(in the rows, 128 means zero)
The rows below come in pairs that one turn or mirror swaps. Which row does each named row swap with?
farid: [126 108 125 110 122 124 145 125 154 134 121 128 109 141 157 131 139 122
 191 120 126 102 158]
tav: [134  99 155 113 121 124 143 122 151 116 128 157 117 172 143 140 112 126
 103 129 116 124 150]
Nabi: [133 110  82 105 121 127 154 126 139 147 135 141 111 113 152 139  81 130
 157 120 109 122 180]
debo: [125 123 146 109 108 147 149 118 120 162 127 134 110  94 160 135 106 125
  85 118 137 141 154]
Muv: [131 124 151 121 146 121 152 129 134 140 112 141  90 147 160 120  95 123
 151 108 139 134 132]
puva: [109 127 144 129 137 141 143 107 138 171 143 125 108  96 130 130 142 114
 140 100 142 110 178]
Fad: [102  90 131 132  83 136 165 128 158 108 141 144 123 122 147 144 118 131
 126 122 119 106 119]
tota: [153 134 153  99  98 126 131 153 150 135 116 149 126 127 153 159 129 142
 139 130 105 112 157]
suga: [129 123 114 116 137 145 158 117 159 127 169 133 122  83 146 135 104 125
 117 134 145 150 169]
Fetam: [105 133 124 117 117 114 149  74 147 115 117 114 111 110  98 137 117 121
 124 127 117 112 150]
difu: [126 110 159 132 123 123 152 120 145 138 115 139 115  85 127 107 129 132
  92 130 113 138 147]
Penag: [132 162 108 107 126 117 155 124 135 130 113 140 118 104 163 117 109 140
 136 110 131  84 165]
difev: [131 117 121 121 102 125 159 129 148 131 159 150 116  85 139 109  96 128
  98 123 146 143 158]
selu: [129 132 129 123 137 124 141  75 153 104 132 144 115  87 146 145 130 110
 134 139 150 104 146]
Bama: [126 136 115 116 122 124 142 124 144 148 174 140 109 140 154 143  80 138
 165 119 114 129 157]
zus: [131 131 149 106 116 112 150 132 131 144 109 122 117 147 136 128  97 150
 131 114  84 123 169]
vel: [ 88 103 127 122 130 139 156 118 148 152 123 124  96 110 106 114  94 128
 116  93 130 129 154]
teg: [115 131 139 125 123 153 156  91 107 132 132 140 117 110 120 130 131 164
 125 121 122 109 168]
zep: [137 117 137 152 138 115 142 124 148 159 109 165 113 116 157 135  96 124
 119 129 148 145 132]
tekit: [142 123 145 141 119 129 161 110 115 125 118 163 100 126 147 138 124 154
 141 112 167 120 139]
teme: [120 132 143 118 136 143 138 115 145 176 133 142 105  86 121 115 131 126
 148 124 132 119 180]
selur: [127 125 138 125 113 131 136 120 139 136 162 149 119  74 172 147 107 131
  96 133 130 128 138]
rup: [124 130  93 126 128 151 152 109 147 143 144 148 109 142 140  97 100 132
 134 124 123  94 163]
mif: [112 119 138 123 118 131 152 133 161 136 104 127 114 142 159 130 166 124
 143 124  97 125 149]
puvu: [124 151 144 117 122 134 138 108 150 142 110 125 112  68 123 103 119 128
 124 116 140 109 152]
denam: [126  77 159 115 125 133 140 118 130 133 145 155 113  99 117 130 105 122
 155 126 129 144 158]
Runi: [116 106 132 153 121 113 148 111 149 111 156 145 126  87 157 126 112  96
 126 117 143 124 133]
kizod: [120 119 132 101  77 133 129 122 162 128 140 144 132  82 157 139 135 142
 131 143 110 122 142]
ponus: [126 132 182 118 109 118 142 124 139 126 108 139 116 133 166 162 129 133
 142 121 129 104 140]
bas: [131 125 102 131 121 133 139 138 141 149 113 155 113 140 141 170 139 131
 106 122 100 134 152]
Dile: [100 151 121 103 118 125 150 113 136 132 124 106 104 119 129 127 133 117
 161  91 130 112 159]
nibar: [126 138  99 118 145 107 153 132 145 128 105 131 115 115 130 160 126 140
 114 101 133  97 161]
zosu: [126 133 177 119 112 122 143 114 148 139 142 132 113 144 162 163 143 131
 133 122 129 108 144]
Naf: [128 111 127 124 110 115 156  95 153 100 126 145 114  98 166 132  95 122
 111 148 138 134 117]
tutum: [ 99 127 117 148 111 138 133 108 134 112 133 136  98 110 140 116 135 137
 119 109 159 120 126]
Kamak: [134 128 124 111 113 125 139 121 145 105 133 102 124 133 183 152  89 119
 139 106 131 128 162]
fup: [134 130 141 114 122 112 129 119 168 135 111 135 100 120 172 133 100 104
 120 118  81 105 137]
mot: [132 108 167 125  90 121 148 116 159 142 128 130 118  90 144 140 156 129
 157 130 107 114 155]
nida: [127 101 148 116 110 102 148 104 151 140 125 133 124 118 115 141  75 128
 174 127 124 127 161]
saf: [118 127 102 107 114 137 127 128 156 154 130 136 104 115 161 181 117 138
 164 111 113 127 156]
Rir: [128 121 126 118 109 109 164 125 126 100 117 135 116 155 139 141  99 141
 121 131 136 135 119]
pesup: [132 129 142 113 112 143 137 123 130 127 150 166 121 120 145 155 165 131
 111 134 131 133 145]
Gugi: [150 106 142 147 120 120 158 135 145 115 109 160 135 136 157 139  86 117
 117 132 134 130 135]
nov: [122 108 133 111 112 130 151 116 155 126 100 136 113 168 164 135  86 128
 157 116 112 125 150]
Kevim: [127 116 111 105 118 121 145 136 151 121 157 143 112 152 126 139 142 141
 164 128 119 112 174]
gomu: [145 158 143 135 131 135 152 109 126 162 117 137  94 109 155 129 128 151
 139 110 130  98 160]
zadem: [118 117 123 123 113 143 149 112 159 153 130 128 118 109 112 110  66 130
 154 128 120 150 157]
tamu: [135 125 153  76 113 109 172 122 147 139 123 113 122 126 150 134 106 105
 132 129 113 123 181]
bog: [119  96  90 119 116 136 138 126 139 145 133 132 116 116 108 103 115 118
 136 127 125 150 162]
vimur: [134 111  94 126 115 141 123 122 141 134 105 154 111 125 151 140  91 135
  93 129 128 140 135]
pap: [121 106 105  95 118 113 165 111 170 107 113 131 122 117 108 132  86 119
 135 137 113 120 160]
vako: [128 101 131 119 106 124 146 118 161 147 127 137 101 119 129 114 142 126
 187 121 127 141 161]
rad: [125 118 138 113 122 134 151 111 138 141 145 152 109  73 123 145  87 137
 112 119  92 100 155]
reb: [128 140 125  98 125 105 147 121 153 133 146 112 116 111 167 134  96 116
 154 115 104  99 175]
kagad: [124 120 124 107  99 129 102  95 168 128 135 124 117 115 122 147 134 142
 118 141 116 128 149]
Telo: [121 117 136 136 123 152 153 103 125 132 142 155 103  96 140 138 132 154
 138 129 165 114 129]
Dev: [136 131 124 104  91 101 149 138 152 121 137 122 117 146 164 122  79 123
 136 111 120 130 166]
Sarop: [116  90 132 133 131 154 168 104 149 138 132 167 115  92 122 121 103 128
 120 131 145 138 155]

Sarop swaps with nov
pap swaps with vimur
tamu swaps with debo
difu swaps with zus
bas swaps with Fetam
teme swaps with ponus
rup swaps with Fad

The rows below come in pairs that one turn or mirror swaps. Which row does each named row swap with?
fis: [ 95 126 101 101 130 133 111 145 149  94 110 119 134 129 132 105 117 114
 103 133 128 134]
pite: [100 130  98 110 139 131 106 146 149  93 109 127 129 127 133 107 120 108
 100 135 124 133]
revu: [104 130  97 111 143 124 107 138 156  94 107 122 134 128 133 102 112 106
 113 136 133 130]
tepu: [ 87 119 117 132 103 134 126 138 119 126 124  98 153 132 124 117 152 137
 118 129 141 104]
zeriz: [156 140 115 149 125 134 100 120 111 114 124 143 142 123 148 120  93 109
 118 154 151 154]
Nifal: [160 139 126 147 119 132 100 114 107 110 126 138 144 127 148 119 101 100
 111 155 150 145]
dop: [136 113 129 131 140 145 166 135 111 144 110 113 115 131 112 134 130 131
 131 170 131 133]
pabe: [121 117 135 127 151 124 151 117 132  97 119  96 137 114 100 139  91 115
 114 141 126 122]
rovav: [127 149 145 121 139 134 117 131 128 132 133 137 132 103 117 145 142  98
 124 183 141 151]
Bave: [152 137 117 142 119 137  98 116 115 102 131 145 138 125 145 110  96 103
 114 157 145 146]
lodir: [103 147 148 131 132 147 119 122 126 145 112 141 149 164 131 140 123 159
 111 156 128 146]
gekap: [120 154 113 158 118 111 121 111 142 135 111 157 143 119 113 158 127 131
 125 150 110 117]
Pira: [114  97 142 146 127 132 116 140 121 122 121 130 132 121 119 129 126 164
 104 157 136 102]
rires: [153 151 140 135 136 124 136  92 138 155 119 133 150 139 125 153 152 115
 121 155 141 120]
tal: [ 93 111 117 128  94 140 129 127 108 116 128  93 147 138 125 118 151 131
 104 129 137 118]
pez: [157 137 112 152 126 132 101 116 111 105 124 138 136 123 147 121  97 104
 114 148 147 148]
Terap: [100 143 160 102 122 121 135 128 147 133  94 125 133 115 112 123 107 112
 100 156 113 125]
geve: [149 139 137  94 139 127 156 131 125 110  95 146 140 138 128 147 123 116
 102 162 114 145]
Fiv: [ 98 121 100 105 137 129 105 140 153  95 112 123 133 125 130 109 117 107
 104 131 119 129]
Lopal: [ 94 101 111 132 102 131 118 130 108 111 121  99 139 136 130 121 147 132
 110 120 136 112]
vamo: [127 154 129 118 130 163 143 112 135 134 137 126 156 112 129 166 124  95
 116 160 133 132]
Mim: [124 146 139 121 138 129 114 122 134 160 116 108 130 113 132 116 173 130
 131 126 127 119]
gam: [138 159 122 138  98 123 148 123 116 134 136 148 149 124 130 121 126 155
 142 124 117 151]
repu: [151 117 128 124 166 132 116 109 137 119 137  92 150 133 137 151 142 114
 108 148 142 121]
zevez: [130 150 149 131 107 143 157 104  96 136 107 117 149 137 121 127 103 136
 100 131 112 118]
Bab: [135 157 131 118 151 123 137 134 149 131 100 129 167 137 111 132 118 148
 103 130 135 101]
virer: [ 98 129  98 103 130 130 111 146 150  97 111 129 129 131 127 106 111 111
 103 137 124 130]
zaboz: [112 122 119 124 159 134 147 105 126 138 109 122 141 153 108 170 124 111
 112 133 141 127]
Mal: [116 123 129 118 140 132 152 124 128 146 105  97 135 159 113 111 109 130
 125 158 126 156]
gufum: [142 160 117 141 100 118 141 131 118 131 132 146 147 114 150 125 128 150
 134 118 115 148]
Tiruz: [151 159 114 132  98 124 144 136 105 131 122 138 145 120 147 125 117 139
 146 130 115 151]
rak: [ 92 106 105 129  98 140 127 118 113 127 115 106 146 134 133 119 153 130
 106 123 141 117]
detom: [149 133 146 145 136 127 112  99 136 158 133  99 122 108 123 125 106 118
 120 159 139 126]
gamib: [127 111 143 139 138 114 107  86 138 125 107 125 126 140 119 134 137 144
 135 115 105 130]
nuzo: [141 157 105 109 135 122 126  92 126 144 113 138 150 115 131 155 123 133
 141 151 121 159]
Fezi: [146 157 118 148  89 119 144 126 106 130 128 144 139 118 128 125 128 140
 146 131 114 135]
Gera: [ 90 106 116 127 101 137 126 114 118 128 121 105 153 135 120 115 157 137
 120 120 145 120]
Gode: [144 168 115 143 102 109 143 133 116 130 124 134 140 117 137 127 134 142
 146 125 121 153]
Sig: [161 143 112 148 117 131  99 112 114 111 128 138 138 123 144 121  98 107
 123 146 148 153]
Bot: [138 170 108 146 101 116 134 138 109 128 129 146 141 125 141 134 126 140
 139 130 118 150]
rimiz: [109  95 141  90 135 139 116 111 113 110 126 102 155 120 130 133 125 150
 103 142 129 129]
Gamo: [133 115 161 105 141 127 160 126 139 121 116 121 137 142 118 127 130 149
  98 141 118 105]
ran: [141 101 145 104 147 137 153 132 132 110 106 111 129  94 124 138 122 122
 132 133 139 125]
Dom: [133 132 170 127 125 112 110 103 135 130 138 114 160 132 129 122 139 103
 133 139 108 158]
lizo: [144 121 170 115 155 129 130 133 118 122 144 152 131 126 128 153 137 131
 119 135 122 139]
sapa: [ 94 109 110 119 104 140 117 127 116 122 122  88 156 133 136 119 151 120
 118 123 133 114]
fip: [118 144 164 136 133 120 135 121 136 116 132 114 172 116 126 158 143 101
 124 137 109 120]
Faz: [156 136 116 150 120 126  92 117 117 109 130 138 142 120 144 118  96 105
 121 146 155 146]
rov: [105 133  97 106 144 126 117 145 156  98 109 118 128 131 130 106 120 109
 105 136 120 128]
fak: [164 121 139 121 124 144 112 100 120 137 123 146 128 132 108 128 150 122
 102 152 125 104]

gam swaps with Gera
zevez swaps with Mim
Nifal swaps with rov
detom swaps with Terap
rimiz swaps with nuzo
rires swaps with Gamo

The rows below come in pairs that one turn or mirror swaps. Which row does each named row swap with?
moz: [139 154 114  96 109 134 112 131 132 123 139 154 101  98 140 129 162  62
 103 127 129 125 142]
gof: [132 121 121  97 133 126  94 137 171 102 145 145 120  86 154 186 169  93
  78 120 134 112 133]
varu: [129  82 108  91 110 138  93 126 142 135 154 120 141  99 141 129 167 141
  94 119 134 144 126]
zeri: [139 122 111  99  91 135  94 140 108 125 152 132 145  79 151 194 180 145
  86 127 145 126 141]
fakup: [126 147 106  99 103 141  87 146 159 107 154 140 126  61 150 160 173  85
  97 133 133 170 120]
refe: [135 119  96 138  82 156  93 162 118 121 152 119 132 108 137 169 156  94
  76 146 142 106 154]
bul: [129  88  90 112  96 146 109 131 109 144 155 148 144  87 178 139 179  89
  97 149 128 128 125]
Lukik: [141 132 115  98 124 141  88 133 158 135 155 162 153  59 142 175 146  88
  98 123 151 137 115]
keb: [128 117 118  89 105 142  84 131 153 140 142 116 153 124 158 132 145 125
  72 125 135 135 129]
Feli: [161 121  90 111 104 153  90 118 139 123 144 140 145  85 169 140 207  97
  94 116 151 145 157]
Nedu: [143 121 100 104 113 143  89 134  65 100 147 118 111  92 160 150 183 115
  94 126 136 142 134]
dazan: [122 119 111  98 115 131  95 161  83 117 122 122 131 107 137 152 189  90
 124 114 142 124 106]
pumeb: [105 122 113  91 118 132  75 159 117 137 165 118 100  75 133 137 163  93
  98 120 152 116  96]
palob: [151 126 112 118  74 152  88 170  96 133 131 126 147 101 153 147 157 104
 105 136 143 104 152]
zuz: [147 144 104 137 112 144  76 150 147 124 150  89 139  64 158 138 166  96
  70 125 132 117 147]
ful: [143 113 121  93 122 162  99 119 143 120 156 116 151  93 106 185 163  86
  82 116 165 127 141]
Risev: [154 123 121  71 130 112  83 112 138 131 153 146 148  66 128 155 162  95
 106 114 139 146 141]
Samon: [150 115 105  77  84 138  98 118 106 123 123 149 157  97 149 162 193  91
  97 111 140 116 155]
moma: [165 122 102 123 103 164 104 133 146 115 132 108 158 100 159 152 158  80
 112 147 142 109 151]
mobap: [133  88 120  76 124 142  80 129 137 158 156 144 151  62 144 171 172  93
  80 119 147 129 119]
gege: [131 128 106  82  99 147  67 142 100 114 137 105 131  83 148 192 129  89
  88 149 131 112 122]
nilid: [133 107 123  99 103 155  92 144  83 117 145  98 138 104 150 195 151  77
  87 133 143 144 118]
notap: [133  83 106  99 115 145  89 139 102 134 144 126 116 111 146 169 146  69
  96 127 151  85 129]
zuzus: [139 159 109  93 117 145  91 126 110 120 155 140 114  84 135 132 157 132
 105 133 142 158 122]
zeg: [127  94  88 122 113 164  68 161 129 137 131 121 146  84 176 139 163  89
  76 136 134 110 110]
getur: [129 128 107  98 105 131  91 135  84 128 156 143 160  90 147 184 138  81
 100 133 123 100 136]
tope: [129  88 104 103 135 158  95 119 164 137 142 136 149  75 162 163 147  83
 108 119 152 119 122]
Dalo: [140 169 110  98 135 139  90 138 138 120 132 157 142  96 152 141 159  59
 102 129 133 135 127]
mav: [168 155 112 118 104 150  92 127 141 109 145 136 137  76 154 137 197  93
 100 100 154 120 149]
Ziv: [136  88 112  99 112 143  94 132  79 118 155 141 148  73 146 143 160 103
  78 124 151 166 138]
tofop: [129 128  93 102 123 148  80 143 138 108 143 131 138 122 145 186 154 136
  90 131 141 109 129]
lomu: [135 122 108  99 139 141 103 142 133 117 155 113  84 121 145 144 174 101
 103 136 140 109 124]
Bugup: [132 141 105  99 116 142  90 139 142 129 146 118 186  90 150 142 177  99
  86 122 144 171 139]
zamog: [107 131 111  70 107 140  88 139  92 136 143 124 127  79 169 171 141  76
  93 115 117 108 105]
Bine: [128  83 107  94 115 149  82 139 120 114 146  74 105  88 140 162 161 116
  97 125 145 140 126]
vepat: [129 131 105  92 117 149  90 129  87 111 168 111  94  94 153 121 173  96
  82 120 135 152 122]
gagi: [113 150 121  96 120 159 118 144 106 109 130 125 119  74 178 159 173  89
 112 109 118 121 113]
tasi: [143 115 112 115 133 138  95 154 166 117 161 117 120  94 125 146 159  69
  96 116 167 127 115]
san: [154 117  98 102 102 125  85 129 144 128 154 128 149  95 133 128 189  86
 120 129 168 141 157]
Tetok: [138 131 107 100 120 149  91 134 149 122 155  95  99 101 157 173 159 114
 103 133 144 168 128]
miril: [138  95 112  93 132 139  95 133  96 130 144 115 131  56 146 141 177 117
  81 123 148 168 137]
defuf: [137 108 121 135  92 137  77 170 109 129 120 132 130 102 139 141 147 104
 103 117 151 104 117]
tovo: [156 106 113 103 117 142  75 117 145 131 153 112 168  75 141 171 138 105
  58 132 141 119 139]
Fiza: [149 115 118 122 100 164  81 167  96 124 121  99 126  93 127 160 146 104
  87 139 136 103 136]
fug: [138 136 110  88 108 129  95 119 144 123 127 132 119  80 147 118 191  91
 106  92 159 119 113]
lek: [153 135  95  93  94 125 105 129 109 117 126 141 144 103 156 153 187  81
 118 129 139 115 171]
zosos: [149  92 111 112 108 146  99 110 152 119 138 122 169  93 151 180 176  74
 101 111 142 137 119]
tadop: [109 142 119  86 138 126  70 149 114 119 132 116 118  67 153 153 166  92
  85  87 134 143 111]
banu: [134 170 113 101 109 142  92 141  92 113 153 116 128  83 148 122 137  95
  84 128 156 151 131]
lomo: [138 126 119  93 120 147  97 130  66 129 140  84 138  84 146 133 171 115
 101 122 142 127 136]
samog: [141  99 122  90  94 143  91 135 149 137 153 154 140  88 151 130 140  70
 125 128 131 141 125]
som: [121 111 128  94 160 130 102 123 138 120 169 147 125  65 156 154 167  81
  84 118 136 141 124]
Sakat: [116 125 109 123 125 155  96 149 109 126 137 121 115  71 162 162 143  66
  57 140 112 120 127]
Zevi: [133 129 120  83 116 139  91 141  72 151 138 125 130  71 153 147 149  60
 107 113 131 123 146]
romu: [136  77 119 100 122 146 104 133 147 118 154 108 137  97 159 146 181 125
  70 126 132 107 118]
kubuz: [134  83 107  97 118 138  92 130 170 121 153 113 146 114 157 137 157 104
  94 119 136 124 146]
Nusi: [136 175 114 101 115 144  96 130 151 136 159 125 164  82 151 138 153  97
  94 128 136  99 131]
posob: [129 161 115  98 106 136  82 138 106 125 135 133 125  68 145 180 172  62
  77 131 117 108 148]
dez: [133 144 141  97 124 128  91 142 123 114 144 113 115  46 156 134 159 106
  71  94 137 140 133]
Feb: [158 133 108 137 105 149  96 142 128 118 122  98 127  78 183 152 170  77
 120 128 124 114 118]
daza: [131  94 115  99 107 143  93 134  97 105 155  97 152  86 148 149 155  47
  85 123 132 103 120]
Dubot: [133 151 114  98 116 149  98 139 118 119 140  69 134  97 142 150 149  79
  70 117 121 103 120]
Suro: [135 134 144  80  91 153  87 140 103 131 133 111 137  72 142 170 132 120
 102 104 124 124 132]
Kal: [135 143 107  97  92 136  84 145 122 131 138 130 127  69 186 117 186  88
 115  98 146 120 136]

zeri swaps with bul
vepat swaps with mav
Dalo swaps with tadop
daza swaps with ful
romu swaps with refe
tasi swaps with Dubot
san swaps with lomo
Bugup swaps with dazan

